rotation ticks, each row followed by its count of ticks
The counts run from 0 to 324.
[-0.964, -0.278, -1.655, 1.728, 2.707, 1.783, 0.117, -1.180, -1.325, 0.541, -5.330, -3.962, -2.421, -1.784, -2.209, 2.257, -1.562, -2.287, -1.036, -0.802, -2.466, -1.843, -0.440, 3.440, 1.591, 1.219, -0.655, -1.594, 1.733, -1.284, 0.462, -3.363, -1.721, 2.237, -0.971, -1.946, -2.220, -1.392, 0.672, -2.083, 2.541, 0.607, 4.172, -0.873, 0.076, 0.673, -0.337, 3.550, -0.424, -0.550, 2.403, 1.710, -2.508]
289
[-2.231, 2.585, -1.075, 1.852, 3.408, 0.242, 0.668, -1.976, -0.978, 0.722, -2.165, -4.457, -1.287, -2.473, -1.679, 2.059, -0.672, -1.952, -1.084, 0.134, -1.472, 0.592, 0.299, 1.054, 0.495, 2.082, -3.170, -2.508, 0.233, -1.921, 0.780, -4.237, -1.382, 2.333, -0.949, -2.866, -0.781, -2.163, 1.233, -1.542, 1.230, -0.439, 2.198, -1.064, -1.620, -1.121, -2.298, 4.987, -0.771, -2.454, 0.490, 3.677, -1.196]
2
[-1.961, 0.903, -0.276, 1.295, 2.080, -0.079, 1.325, -2.258, 1.961, 2.006, -3.994, -2.325, -1.242, -1.311, -1.103, 2.505, 1.417, -3.365, -0.358, 1.523, -2.066, -0.028, 2.814, 3.186, -0.342, 1.145, -1.644, 1.251, 1.471, -0.914, 1.077, -1.701, -1.571, 0.731, -2.582, -1.274, -1.613, -1.408, -0.694, -1.991, -0.128, 0.503, 0.192, 0.363, -0.263, -1.025, -1.086, 5.531, -2.005, -4.689, -1.047, 1.501, -3.568]
180
[-1.716, -0.711, -0.561, 2.287, 1.752, 0.875, -1.700, -1.004, 2.268, 0.746, -4.660, -2.400, -2.931, -2.214, -2.300, 1.455, 0.754, -2.015, -0.349, 1.559, -2.392, 1.217, 2.550, 1.734, 1.990, 0.746, -1.676, -0.381, 2.011, -1.006, -0.943, -3.281, -2.715, 1.915, -0.178, -3.196, -2.645, -1.691, 0.177, -0.094, 1.292, -0.230, 1.614, -2.228, 0.747, 0.330, -1.308, 4.503, -2.666, -3.104, 0.598, 1.421, -2.318]
168
[-2.234, -0.793, -1.051, 1.411, 1.059, 1.135, -0.681, -1.375, 1.193, -0.821, -5.131, -1.743, -2.816, -3.418, -2.014, 2.152, -1.667, -2.895, -0.599, -1.644, -3.250, -0.703, -0.282, 1.955, 3.092, 0.499, 0.398, -0.894, 1.703, -1.824, -0.531, -2.066, -2.779, 1.781, -0.572, -2.419, -2.396, -1.966, 0.642, -0.019, 2.642, 0.168, 2.299, -1.658, 0.430, 0.250, -1.357, 4.366, -2.817, -0.554, 2.651, 1.757, -2.489]
17
[-2.672, -1.618, -3.647, 0.979, 2.091, 1.270, -1.085, -1.865, 0.892, 1.069, -4.180, -2.360, -0.864, -1.839, -1.420, 1.322, -0.248, -2.341, -1.556, -0.068, -2.240, 0.899, 0.836, 1.718, 0.116, 0.293, -1.316, 0.527, 1.601, -0.406, -1.680, -4.454, -3.163, -0.413, -0.849, -2.894, 0.971, -1.928, 1.193, -1.265, 0.879, -1.088, 1.707, -0.673, 1.615, -0.734, -2.528, 3.974, -3.981, -2.840, 0.923, 2.502, -3.115]
158
[-2.510, 0.969, -0.804, 0.536, 2.593, 0.261, 1.324, -1.480, -0.619, 1.187, -3.737, -3.161, -1.714, -1.070, -2.280, 2.257, 1.050, -2.075, -0.935, 2.603, -1.542, 0.697, 2.615, 2.588, 0.934, 0.964, -2.686, -1.739, 0.129, -1.302, 0.715, -3.363, -1.244, 2.799, 0.082, -2.474, -2.525, -1.673, 1.171, -1.360, 2.533, 1.359, 0.187, -1.111, 0.139, -0.024, -1.345, 5.271, -0.542, -3.604, 0.447, 2.939, -1.391]
266
[-1.792, 1.325, -2.511, 1.876, -0.436, 0.193, 0.239, -1.579, 2.293, -0.982, -4.857, -1.841, -2.255, -2.001, -0.770, 2.369, 1.767, -1.461, -0.444, -1.735, -2.841, 1.173, 0.158, 2.106, 0.848, 1.372, -0.507, 0.218, 0.354, -2.643, 1.914, -1.950, -3.689, -0.182, -0.973, -4.482, -0.918, -1.415, 1.069, -0.200, 2.137, -0.714, 0.969, 0.494, -0.850, -2.426, -2.245, 4.593, -0.496, -3.629, 0.299, 2.078, -2.993]
294
[-1.096, 0.097, -2.147, 0.572, 1.912, 0.755, -0.142, -2.364, 1.755, 1.554, -5.891, -2.007, -1.500, -0.478, -1.384, 0.945, 0.916, -3.384, -0.243, 0.479, -1.685, -0.207, 0.975, 3.351, -0.931, 0.341, -1.759, 1.159, 1.545, -1.611, 0.729, -3.477, -1.856, -0.159, -2.615, -1.894, -0.203, -0.499, -1.584, -2.621, 0.247, -0.400, 1.819, -0.763, -0.913, -1.477, -0.839, 4.530, -1.835, -4.724, -1.106, 1.912, -4.823]
243
[-0.921, 1.148, -0.702, -0.358, 2.569, 0.273, 0.930, -1.392, 0.358, 0.663, -6.499, -2.945, -1.828, -0.871, -0.894, 0.784, -1.292, -2.995, 0.525, -0.212, -1.594, -0.706, 0.727, 2.627, -0.520, 1.152, -2.394, -0.565, 1.257, -1.672, 1.532, -2.293, -0.931, 2.589, -2.275, -1.574, -1.980, -2.140, -1.636, -2.448, 0.936, 1.125, 1.681, -1.018, -0.298, -1.619, 0.290, 4.474, -0.794, -4.040, -0.472, 2.981, -3.482]
190
[-0.477, -1.266, -3.140, 0.459, 0.714, 3.091, 2.158, -1.130, 0.370, 1.742, -5.485, -2.543, 0.158, -0.735, -1.147, 2.286, 0.020, -0.913, -1.934, -1.155, -3.229, -1.508, 1.537, 3.135, 1.690, 0.488, -0.103, 0.680, 2.250, -1.054, 2.337, -3.812, -2.380, -0.136, -1.039, -0.364, 0.177, -1.781, 1.360, -1.117, 2.693, 0.180, 1.553, -1.021, 0.133, 0.740, 0.171, 5.576, -1.395, -2.201, 0.480, -0.574, -2.630]
183
[-1.944, -0.020, -1.867, 0.592, 3.287, 1.369, 0.788, -1.098, -1.524, 0.919, -3.538, -4.326, -2.320, -1.073, -2.500, 2.375, -1.946, -3.196, -1.623, -0.801, -1.203, -0.627, 0.748, 2.551, 0.470, 0.594, -0.847, -0.680, 1.557, -1.714, -0.503, -2.959, -1.060, 1.469, -0.844, -1.280, -2.489, -1.525, 1.518, -2.354, 2.874, 0.759, 3.601, 0.052, -0.454, 1.352, -0.807, 3.994, -2.645, -0.534, 2.257, 2.690, -2.710]
78
[-1.472, 2.595, -0.634, 2.444, 3.103, 0.856, 1.666, -1.892, 0.630, 1.113, -1.606, -4.044, -0.968, -2.203, -0.691, 3.380, -0.144, -2.886, -0.690, -0.610, -1.008, 0.063, 1.093, 1.812, 0.033, 1.469, -2.016, 0.299, 2.919, -1.550, 2.147, -1.981, -0.991, 0.350, -3.020, -1.826, -0.211, -1.496, 1.404, -2.656, 1.533, -2.271, 1.338, 0.675, -3.069, -1.212, -2.105, 5.040, -2.436, -2.722, -0.658, 1.373, -2.444]
162
[-1.351, 1.447, -1.403, 1.312, 0.343, 0.517, -1.207, -1.033, 1.019, -0.420, -6.751, -1.731, -3.929, -0.990, -1.348, 1.515, 0.119, -3.040, 0.107, -1.782, -1.903, -0.652, -0.252, 3.666, 0.472, 0.944, -0.213, -0.011, 1.896, -3.498, 0.998, -1.879, -2.433, 0.294, -2.212, -2.524, -2.448, -0.820, -0.290, -1.090, 1.515, -0.176, 3.774, 0.190, -1.310, -0.547, -0.668, 4.498, -1.296, -2.155, 0.556, 2.090, -3.819]
155
[-2.894, -0.086, -1.842, 0.706, 3.911, 0.524, 0.948, -1.920, -1.303, 1.723, -3.464, -2.911, -0.807, -2.112, -1.502, 2.718, -2.163, -3.509, -1.131, -0.589, -3.008, -0.875, -0.052, 2.252, 0.322, 1.108, -1.296, -1.932, 0.333, -1.259, -0.511, -3.522, -1.127, 1.952, -1.279, -0.489, -0.714, -2.581, 0.948, -1.648, 0.611, 0.693, 2.736, -1.085, 0.672, 0.576, -1.314, 4.440, -3.483, -1.300, 1.185, 3.311, -2.122]
140
[-1.588, 3.442, -0.468, 2.287, 1.911, 0.752, 0.891, -1.733, -1.383, 0.103, -3.115, -4.082, -2.943, -2.095, -0.911, 2.634, -0.258, -2.690, -0.128, -0.393, -2.321, -0.226, -0.468, 2.371, 0.885, 2.627, -2.373, -2.154, 0.482, -2.541, 1.382, -2.069, -2.015, 1.795, -1.356, -2.128, -2.049, -2.190, 0.862, -1.132, 2.052, -0.079, 1.947, -0.491, -1.979, -1.165, -2.118, 5.153, -0.189, -2.358, 0.210, 3.033, -0.935]
3
[-2.341, 1.129, 0.384, 2.030, 0.368, -0.272, 0.122, -2.078, 2.937, -0.662, -3.965, -1.941, -2.311, -3.042, -1.172, 2.355, -0.485, -2.579, 0.567, -0.839, -2.957, 0.385, 1.380, 1.439, 2.179, 0.933, -0.567, -1.343, 1.322, -1.404, 1.105, -1.662, -2.334, 2.675, -1.273, -4.345, -3.038, -1.513, 0.230, -0.295, 2.155, -0.671, 1.109, -0.853, -1.430, -1.318, -1.353, 4.922, -2.075, -2.671, 1.544, 1.636, -1.593]
240
[-1.282, 2.571, -1.432, 0.308, -0.025, 1.074, 2.388, -0.417, 0.423, 0.701, -3.316, -2.684, -1.572, -0.774, -0.869, 2.616, 1.815, -0.813, -1.389, -0.644, -1.825, 1.485, 2.357, 1.981, 2.547, 1.184, -0.567, -1.107, 1.565, -3.108, 2.763, -2.649, -2.196, 0.300, -0.671, -2.181, -0.625, -3.146, 2.581, 0.785, 2.924, -0.013, -0.083, -0.681, -1.897, -0.265, -1.628, 6.560, -1.203, -3.179, 0.143, 1.813, -0.591]
196
[-3.336, -0.166, -2.090, 0.547, 1.397, 0.132, -0.694, -1.236, 1.763, 0.190, -3.250, -1.997, -2.304, -1.982, -2.849, 1.859, 0.716, -2.566, -1.480, 0.262, -1.199, 2.185, 2.033, 2.269, 0.690, -0.258, -1.368, -0.279, 1.182, -1.784, -0.939, -3.604, -2.262, 1.207, -0.358, -4.215, -2.447, -0.755, 1.438, -0.991, 2.553, -0.637, 1.480, -0.367, -0.468, -0.060, -2.396, 4.412, -2.548, -3.057, 1.913, 2.468, -2.239]
230
[-3.221, 1.507, -1.623, 1.077, 0.766, 0.184, 0.982, -1.109, 0.855, -0.001, -2.404, -1.529, -1.975, -2.402, -2.827, 3.937, 1.964, -2.366, -1.555, -0.111, -1.420, 0.316, 0.886, 2.930, 1.043, 0.751, -0.367, -0.577, 0.156, -4.108, 1.670, -1.910, -2.588, 0.950, -1.217, -1.358, -1.880, -1.663, 3.048, 0.005, 2.684, 0.438, 1.014, -0.786, -1.870, 0.054, -2.210, 6.434, -0.837, -1.763, 0.853, 2.948, -1.958]
143
[-2.086, 1.782, -1.703, 1.552, 2.111, 0.003, 0.259, -1.098, -0.551, 0.470, -2.899, -3.273, -1.284, -1.601, -1.510, 2.041, 0.704, -1.380, -1.053, 0.065, -0.384, 2.144, 1.061, 1.283, -0.598, 1.436, -2.417, 0.252, 0.420, -2.857, 1.233, -3.241, -2.376, 0.479, -0.917, -3.000, 0.731, -3.303, 2.012, -1.056, 0.035, -0.508, 0.777, -0.246, -0.813, -2.648, -2.214, 5.103, -1.904, -3.571, -0.849, 3.716, -2.277]
73
[-3.212, 1.171, -1.690, 1.584, 1.377, -0.443, -0.245, -1.583, 2.323, 0.240, -3.102, -2.711, -1.505, -1.775, -2.722, 3.285, 2.119, -1.992, 0.114, -0.643, -1.405, 1.627, 2.548, 1.599, 0.470, 1.567, -0.987, 0.791, 0.644, -2.555, 0.154, -2.307, -2.545, 1.525, -0.759, -4.677, -0.501, -1.292, 1.249, -1.635, 0.159, -0.547, 1.170, 0.839, 0.235, -1.849, -0.855, 4.833, -2.451, -2.655, 0.603, 2.180, -4.181]
82
[-2.065, 1.802, -2.668, 0.138, 0.674, 0.919, 1.761, -1.226, -0.104, 1.578, -3.606, -2.742, -1.383, -0.475, -1.544, 1.683, 0.889, -1.421, -1.483, -0.218, -2.643, 1.384, 2.236, 2.134, 2.293, 1.324, -1.465, -1.872, 0.374, -2.320, 1.001, -4.368, -1.973, 0.475, 0.370, -3.631, -1.099, -1.915, 1.830, 0.073, 3.239, -0.141, 1.288, -0.439, -0.173, 0.922, -1.478, 5.725, -1.110, -3.236, 0.924, 1.990, -0.307]
195
[-1.084, 2.650, -1.399, 1.127, 1.564, 0.439, 1.809, -1.643, 1.004, 2.339, -2.755, -2.844, -0.738, -0.572, -0.031, 1.757, 1.462, -2.899, -0.282, 0.488, -2.365, 1.277, 2.786, 2.683, 0.510, 1.743, -2.497, -0.176, 1.865, -1.967, 2.045, -3.776, -1.246, 0.225, -2.006, -1.912, 0.530, -1.318, 0.668, -1.469, 0.889, -1.542, 1.280, 0.358, -2.145, 0.030, -1.487, 6.037, -1.773, -4.572, -1.310, 1.368, -1.041]
109
[0.155, 1.232, -2.166, 2.278, 1.947, 1.131, 2.091, -1.410, -1.254, 0.718, -4.906, -4.681, -2.181, -2.430, 1.156, 3.113, -0.709, -1.989, -0.187, -1.321, -2.310, -0.833, -0.590, 3.079, 0.578, 2.379, -1.000, 0.037, 1.785, -1.258, 2.069, -0.613, -2.798, 0.229, -1.493, -1.379, -0.873, -3.119, 0.717, -1.413, 0.916, -0.322, 0.735, 1.124, 0.020, -2.538, -2.659, 3.930, -0.889, -2.794, -0.350, 1.934, -2.342]
75
[-2.855, 1.329, 0.129, 1.862, 2.349, -0.276, 0.681, -2.281, 2.881, -0.608, -3.434, -3.032, -2.124, -2.243, -1.707, 2.638, 0.000, -2.412, 0.740, -0.100, -1.690, 1.087, 2.370, 1.452, 1.275, 1.048, -1.292, 0.195, 1.593, -0.676, 0.291, -2.180, -1.562, 2.866, -1.798, -4.456, -2.674, -1.612, -0.007, -2.497, 1.462, -0.358, 1.047, 0.456, -0.649, -1.395, -1.043, 4.257, -2.230, -3.179, 0.970, 1.455, -2.466]
29
[-3.022, -2.082, -1.301, -0.238, 2.927, 0.902, 2.137, -1.555, -0.016, 1.036, -3.929, -1.774, -0.472, -3.469, -1.697, 2.602, -0.951, -2.924, -1.585, -0.320, -2.284, -0.260, 1.008, 1.857, 1.593, -0.157, -0.267, -0.218, 0.874, -0.079, 0.409, -2.334, -2.513, 2.189, -1.245, -0.542, -1.159, -3.574, 1.250, -1.093, 1.941, 1.719, -0.296, -1.964, 1.084, -0.773, -1.440, 5.148, -3.286, -2.614, 1.986, 3.451, -2.945]
264
[-2.121, 0.934, -1.750, 0.893, 2.883, 0.159, 1.742, -1.793, -0.444, 1.357, -3.333, -2.222, -0.796, -1.344, -2.337, 3.245, 0.458, -3.489, -0.216, -0.444, -1.991, -1.578, -0.304, 3.662, -0.903, 1.170, -1.259, -0.264, 0.186, -2.850, 1.333, -2.256, -1.490, 0.844, -2.809, 0.105, -0.732, -1.260, 0.680, -2.474, 0.476, 1.562, 2.104, 0.103, -1.261, -0.410, -0.890, 5.548, -0.692, -2.335, -0.589, 3.342, -3.801]
278
[-1.811, 1.407, -1.388, 0.997, 1.828, 0.079, 2.040, -1.943, 0.323, 0.537, -4.284, -2.837, -1.251, -2.453, -1.982, 3.176, 0.951, -2.468, -0.541, -0.529, -2.499, -2.349, -0.310, 3.331, 0.163, 1.914, -1.096, -0.923, -0.223, -1.802, 2.762, -1.263, -2.276, 1.647, -1.978, -0.725, -1.432, -2.048, 1.061, -2.255, 1.386, 1.540, 0.866, -0.478, -1.071, -2.246, -1.336, 5.429, 0.268, -1.873, 0.087, 3.028, -2.575]
277
[0.427, 1.741, -1.410, 1.263, 2.586, 1.270, 0.628, -0.596, -1.425, -0.213, -6.191, -4.957, -1.698, -0.897, 0.079, 1.116, -0.908, -1.116, 0.118, -2.208, -1.501, -0.709, -0.214, 1.888, -0.016, 1.706, -1.889, -0.528, 1.252, -1.696, 2.520, -2.075, -2.616, 1.096, -1.137, -2.117, -0.101, -3.440, 0.001, -1.546, 1.596, 0.203, 1.837, -0.426, -0.228, -2.721, -0.946, 3.328, -0.129, -3.402, -0.640, 2.817, -3.773]
137
[-0.443, 2.776, -1.432, 2.297, 2.596, 0.210, 0.298, -1.163, -0.952, 0.908, -4.006, -4.569, -2.296, -1.322, 0.377, 1.911, -0.188, -1.882, -0.348, -0.398, -0.689, 1.426, 0.718, 1.721, -0.020, 2.326, -2.847, -0.552, 1.210, -1.563, 1.285, -2.055, -2.830, 0.285, -0.968, -3.162, 0.055, -2.912, 0.800, -1.295, 0.384, -0.470, 0.737, 1.134, -0.518, -2.837, -2.481, 4.153, -1.270, -3.816, -1.422, 3.116, -1.814]
74
[-0.331, -0.144, -2.814, 0.925, 1.092, 2.112, 1.825, -1.214, 0.820, 2.176, -6.300, -3.395, -1.002, -0.642, 0.048, 2.134, 0.634, -2.073, -0.409, -0.712, -3.322, -1.425, 2.216, 4.159, 1.153, 1.054, -0.751, 0.397, 2.130, -0.557, 1.754, -3.440, -2.079, 0.192, -0.812, -1.812, -1.043, -1.283, -0.176, -1.553, 2.240, 0.260, 1.485, 0.301, 0.502, 0.524, 0.016, 4.338, -0.964, -3.737, 0.309, -0.228, -2.227]
182
[-1.730, -1.095, -1.949, 2.122, 1.350, 1.348, -0.686, -0.099, 0.053, 0.578, -3.409, -2.464, -1.682, -2.296, -2.615, 2.973, 1.088, -1.393, -2.108, 0.602, -1.361, 1.258, 1.716, 2.301, 1.947, -0.240, -0.496, 1.161, 2.018, -2.081, -0.061, -2.202, -3.598, -0.744, -0.267, -1.271, -0.389, -3.488, 2.825, 0.233, 2.064, 0.636, 0.358, -1.268, 1.036, -0.559, -2.717, 5.169, -2.799, -2.205, 0.713, 1.816, -3.512]
9
[-1.033, -1.447, -1.981, 0.279, 1.865, 1.159, 1.481, -1.339, -0.185, 2.233, -5.401, -0.933, -1.187, -2.439, -0.922, 2.399, -0.599, -3.658, -0.633, 0.278, -3.802, -2.508, 0.704, 3.695, 1.424, 0.470, -0.272, -0.155, 1.020, -1.293, 0.633, -2.448, -2.776, 0.718, -1.749, 1.337, -0.647, -2.707, -0.035, -0.466, 1.062, 1.613, 1.078, -1.703, 1.024, 0.807, -0.760, 5.314, -1.889, -2.242, 0.350, 2.494, -2.371]
192
[-1.095, 2.091, 1.341, 1.205, 1.257, 0.655, 2.393, -1.197, 2.013, -0.296, -3.482, -3.281, -2.154, -2.206, -0.292, 3.304, -0.068, -1.970, -0.623, -1.718, -1.505, 0.157, 1.999, 1.835, 2.149, 0.467, -0.394, 0.424, 2.648, -1.462, 3.797, -0.259, -1.680, 1.993, -2.796, -1.481, -1.933, -3.031, 0.828, -0.798, 2.751, -0.034, 0.252, -0.061, -2.618, -1.233, -1.247, 5.806, -2.517, -2.963, 0.035, 1.015, -2.062]
250
